domu: [ 38 -39  68 -28  53  12 -56 -41 -17   2]
lakin: [ -2  50   4   4   6 -48  24  -2  17  17]
zum: [  4 -21 -11   7 -43 -65  71 -70 -36  -6]
Kedi: [  0 -27  81  61  -5 -36  55  15 -33  22]
gada: [-78 -22  13 -53 -24 -13  52 -23  17 -58]
nid: [  6  -5   5  -6  36 -59  36   0  45  36]
fopuf: [-34 -36  -1  35 -74 -48 -31  74 -23 -23]
Dise: [  16    0    8  -52    0    5   14   54  -24 -113]
ronu: [ 23  46  53  67  26  14 -31 -37  49 -25]
silu: [  0 -36  23   7  -3   7  23   7  13 -26]
Dar: [ 18 -49 -14 -16 -40 -38 -44   0  42   2]
both gada Dise: 
[-24]
both silu Dar: 
[0]
both Kedi fopuf: 
[-36]
howmany silu: [7]
3
where: [-11]
zum, 2
diff Dise: [  16   -1    8  -52    0    5   14   54  -24 -113]
1, [0]
howmany nid: [36]
3

silu: [-38 -36   8  37 -20 -29  47   6  24 -36  -2 -36 -44   3]
zum: [-29  25 -35 -45  54  41  69 -35 -46  41 -29 -29  21  41]
ronu: [  26   36   44   69   56   47   46   43   61   36   35 -116   27   39]
howmany zum: [41]
3
diff silu: [-38 -35   8  37 -20 -29  47   6  24 -36  -2 -36 -44   3]
1, [-36]
diff ronu: [  26   36   44   69   56   47   46   43   60   36   35 -116   27   39]
8, [61]
howmany zum: [-29]
3
diff zum: [-29  25 -35 -45  53  41  69 -35 -46  41 -29 -29  21  41]
4, [54]

fopuf: [ 30   0  -6  13  29 -30  69  -7  31  -9 -23 -28]
gada: [ 34  47 -11   7 -25 -30  29 -46 -26  25  16 -32]
Dar: [ 19 -26   9 -45  36   8  66  14  29  -5  35  26]
ronu: [ 38  25 -24  35  21  -5 -57 -24   0 -37 -35  32]
domu: [-26  16  -3  22 -27  12  -1 -27  -6  25 -17   2]
silu: [ 25  68  13  20  20 -10 -22  32   0 -21  29 -11]
Tasi: [ 92 -47   2  -8 -43   5  -8  18   0 -33 -27  -4]
lakin: [ 34  47 -11   7  28 -30  29 -46  17  25  16 -32]
Kedi: [ 24  -8   6  41  24  18 -78  60  -5 -20  42  -7]
Dise: [ 29   1  30  -5 -15   0  -7  40  -8  47   1 -20]
where: [42]
Kedi, 10
where: [28]
lakin, 4
where: [41]
Kedi, 3
both ronu fopuf: 
[0]

silu: [-54 -29  49 -15 -90 -29 -54 -54 -50 -54]
Kedi: [-54 -33  52 -15 -51  -6 102   2 -16 -93]
nid: [-54 -15 -15 -53 -54  -5  97 -15 -50  -7]
where: [-16]
Kedi, 8
diff Kedi: [-54 -33  52 -16 -51  -6 102   2 -16 -93]
3, [-15]
diff nid: [-54 -15 -15 -52 -54  -5  97 -15 -50  -7]
3, [-53]
where: [-53]
nid, 3
where: [102]
Kedi, 6
howmany nid: [-53]
1
howmany silu: [-54]
4

